A single turn carries every row of the set below to another of its rows. Some are shown first; where does it send the rows asked next?
K645: [  4   4  -7   6  -1   0 -17  -5  -7  12 -18   5  -1  -4   0  -2   4  10
  -9  15  -5   7  14   4   0]
K729: [  1  11  -7  -8  15 -17  -4   9 -13   8  -3   2  -1  -4   6   1   6   6
   8 -10  -6  -1  17  10  -3]
K405: [ -2   2 -14  -8   2  11  -5  -1  -7   2  -2   5  -1   1   3   3 -12   7
 -16   4  -8   7  12   9   2]
K135: [-15  -5  10  -1  18 -14  -8   7  -4  -7   1  -7   1   3   5   6   0  13
   1   9  -3   2  -1   3   1]
K483: [-11   0   9   4  13   7  -1  -3  -3  -1  12   3   5   1   3  -1   4   3
  -2   8  -4   5  -1  -1  13]
K284: [ -8   4   3  -6   4  -4  -8  15 -17   4  -7   5   5   1  -5  -8 -20   8
   3  -3  -2   6  11   8  -2]
K552: [ -5  -1   1   0  -2   5  -6 -16  -8   5  -2   0 -11  -1  -9   5  15  -4
  -4   7  -1   3   4  -8  -5]
K930: [  0  -4   1  10   4 -14 -12   1  -8   1   3  13 -15  -2 -13  -6   9  -6
   1   8  -2  10   0  -1  -5]
K317: [ -6   3   6  -3  11  -3 -10  -4 -11   8  -2   3  -8   2  -8 -11  18   4
 -14  14  -4   5   2  -1  -4]
K713: [ -2  13 -10  -4  -2 -14  -7  -1   8  10   1  11   5   0  -3   1   8   4
   5  -5  -5   7   8  10 -11]
K86: [  4 -11  -3   2   2  -4  -9 -15 -21   4   6   1  -4   0  -2   1  10   9
  -8   9  -7  11  -1  -3  -6]
K731: [ -8   5   5  -4   4   7  -9 -10   0   3   5  13   2   4  -2  10  11   4
   7  -7 -14  15   9   7   1]
K760: [ -5  11  16   5   2  -1 -11  -1 -15  -1  -2   4  -2   4   1   6 -22   4
   0   4  -7   4   2   3  -2]
K926: [ -4  -3  -2   0   5  -3 -15   2 -11   2   0  16  -8   6  -3  -8   3   8
 -15   2 -15   3  -3  19  -8]
K398: [ -2  17   3 -10  -1 -16  -7  -2 -11  -1  -1   1   2   1  -5   4   4   6
   6  -7  -5   5  24   9   4]
K172: [-12   0  11   6  19  -6  -8  -3  -9  -4   1   0  -7   1   5  17  -1   4
   5  -3  -5  -7   3   4   8]
K81: [ -3   3 -10   6  -3  -5  -6  -4 -21   8  -4   1   0  -1  -1  -6  11   5
 -15  17 -11   6   3   4   3]
K842: [ -1  -3 -10  -5  -2  -7 -13   7  -6  -3  -6   2  -2  10  -4  -3 -12  -7
  15  -9   0   7  12   4   5]
K58: [  1  -4  -9  -7  -2 -17  -6  10 -11  -4  -3   9  -9   7   9  -7   1   7
  16   3 -10  12   9   5   1]
K162: [  1  -2  -7   2   0   2  -1  -4  -7   4  -4   8  -8  -9  -4   4  -6  -4
   2   7   7  12  14 -12   2]
K993: [ -4   4   4   2  11   2 -17   1  -9   3  -5   8  -5  12   1  11   8   4
  16  -6  -9  -1   3  -5  14]
K850: [ 13  -5  -6   3   4   0 -21 -13  -2   4  -3  -3  -4   0  -5   6   4   6
  -4  10  -3  13   8  -1  -6]
K765: [ -2   3   3   5  -6  -9  -2   3  -6  -1  -6   5 -14   7   0  10  -9   7
   9   3 -19  11  -1  14   7]
K918: [  2   6  -1  -4   7  -7 -15   8 -18  -3   4   4   3   8   8 -11 -13  -3
   8   4   0   4   8  -6  -6]
K114: [ -6   4  -2   5   7 -11   2   3   2  11   3   8   7  -5   6 -12   1   9
  -1   6   7  -5  -1   1  -1]
K917: [  3   6  -1  -1   7  -9   6   4 -12  11  -7  -6   4   1   8  -2  -2   3
   5  -9  -4  -6  -3  10 -10]
K138: [ -7   2   7  -3   8  -8  -1  10 -14   2  -2   5  -4   8 -10  -1 -15   0
   1   4 -18   2  -8   5   3]
K916: [ -6   6   3  -2  23 -15  -3   5 -13   3   3  -3   1  -3   8   3  -3   0
   0   0  -2 -12   2   3  -5]
K132: [ -2   0 -14   0  -3   6  -5 -12   0   2  -6  -4  -5   0  -8   6   7  14
  -6   3   3   7  13   4  -5]
K905: [ -9 -12   7  -8   0 -16  -6  -2  -8  -7  -5  11 -11   8  -6   3  -8   0
  12  -2 -11   7   3   2   6]
K913: [ -4   7  -3   1  11  -8  -9   2  -8   0  -3   2  -9   2   0  16   8   6
  13 -12  -9   4  16  12  11]
K438: [  1   3 -12  -1  10   5  -8   0  -5  10  -8   1  -4   6  -4 -10  11  18
 -14   5  -1   5   5   8  -4]

K731 goes to K483
K917 goes to K398
K913 goes to K172
Now find these:
K284 goes to K842
K552 goes to K317
K765 goes to K760
K81 goes to K645
K926 goes to K405

A single turn carries every row of the set below to another of its rows. Some are shown first; where does it send the rows asked next?
K268: [ -4 -25   5   4   5   5  19  13  -8 -18  -7  -1   0  -2]
K128: [  0 -22   5  -5  -2 -11  -5   7   3  -6   6  -4   1   4]
K975: [  3 -13   9  -1 -19  18  -1   8  -6 -11   3  -6  -1   3]
K639: [ -2 -23   0  -6  -1 -10  -6   7   0  -2   4  -6   1   5]
K69: [ -4 -23   3  -6   0 -10  -7   6   0  -3   3  -4   5  -3]
K363: [ -9 -10  -6  12   1  12  12   5  -2 -16   6 -15   4 -12]
K983: [ -4 -22   3  -4   2 -10  -7  10  -5  -4   5  -8   2   6]
K521: [ -2 -23   9   2   3   4  18  11  -6 -20  -8  -6  -3  -2]
K883: [ -3 -25   4   4   2   8  18  11  -7 -20  -6  -4  -6  -3]
K833: [  2 -10   8   6 -22  13  -5  10  -5 -10   3  -6   5   3]
K76: [ -2 -23   1  -7   0 -11  -6   6   1  -6   2  -3   3   0]
K997: [-15 -15 -11   2   1   2  10  11   3   0  -5 -14  10  -5]
K946: [-14  -9  -6  12  -2   7  11   4  -2 -16   5 -10   2 -14]
K692: [  1 -24   5   3   0   2  19  12  -6 -21  -5  -4  -4  -2]
K664: [-13  -8  -3  13  -4  12  14   3  -2 -14   4  -8   7 -13]
K397: [-7 -9 -7 11 -6 15  4  2  4 -1  5 -3 13  7]
K501: [-6 -7 -9  9 -3 14  0  4  5  2  1 -2  7  5]
K73: [-10 -17  -9   3   2   4   9  15   4   2  -3 -17  10  -8]
K376: [ -1 -22   1  -6   1  -9  -8   4  -1  -5   6  -7   2   3]
K947: [ -3 -22   4  -7   5  -7  -5   7   2  -2   4  -5   2   0]
K573: [-1 -8 -9 11 -3 17  4  3  6 -2  3 -4  7  7]
K699: [ -2 -24   5   5   3   3  18  12  -8 -21  -8  -5  -1  -5]
K857: [  3 -13   5   3 -24  15   0  11  -7 -13   2  -8   1   2]
K109: [ -4 -21   4  -6   3 -10  -8   8   0  -6   3  -5   3   2]
K129: [-10  -9  -9  16  -3  12  11   6   0 -13   4 -11   4 -12]
K667: [-10 -17  -8   3   4   0  10  13   3   0  -1 -17  14  -5]
K978: [ -4 -23   6   6   5   8  17  12  -9 -17  -7  -3  -7  -4]
K879: [  3 -15   6   7 -21  15  -3  11  -7 -10   1  -9   5   6]
K198: [  3 -12   9   5 -22  13  -2   9  -5 -11   1 -10   2   5]
K436: [ -1 -23   8   7   2   3  17  15  -8 -19  -6   1   1  -6]
K54: [-10 -12 -11  -1  -1   0  10  13   5   3  -4 -13   9  -6]
K432: [  0 -14   8   3 -21  13  -1  11  -6 -18   3  -7   2   6]
K392: [  2 -14   6   3 -22  17  -2   7  -6 -15   3  -5   2   4]
K952: [  3 -16   5   6 -22  12  -2   9  -7 -12   1  -8   4   8]
K575: [-4 -5 -9  7 -3 15  1  4  6  1  4 -7  6  7]
K991: [-11 -17  -8  -1  -2   2   9  12   4   2  -5 -17  15  -3]
K460: [ -3 -23   1  -9  -3 -11  -4   7   0  -8   5  -3   2   6]
K908: [-14 -11  -4  15  -3  12  10   1  -4 -12   4 -11   7 -13]
K955: [ -4 -24   8   6   3   8  18  15  -5 -19  -5  -1  -4  -3]
K565: [ -7 -23   8   8   3   9  18  15 -10 -18  -6  -6  -2  -3]
K503: [  5 -15   6   1 -21  12   1   6  -6 -17   2  -8   4   7]
K738: [ -4 -10  -9   9  -4  15   2   0   7   1   3  -6  11   4]

K997 goes to K738
K639 goes to K392
Now find these:
K460 goes to K503
K565 goes to K947
K664 goes to K667
K198 goes to K955
K128 goes to K432
K908 goes to K73
K857 goes to K268
K436 goes to K983
K397 goes to K363
K991 goes to K573
K76 goes to K952
K69 goes to K879

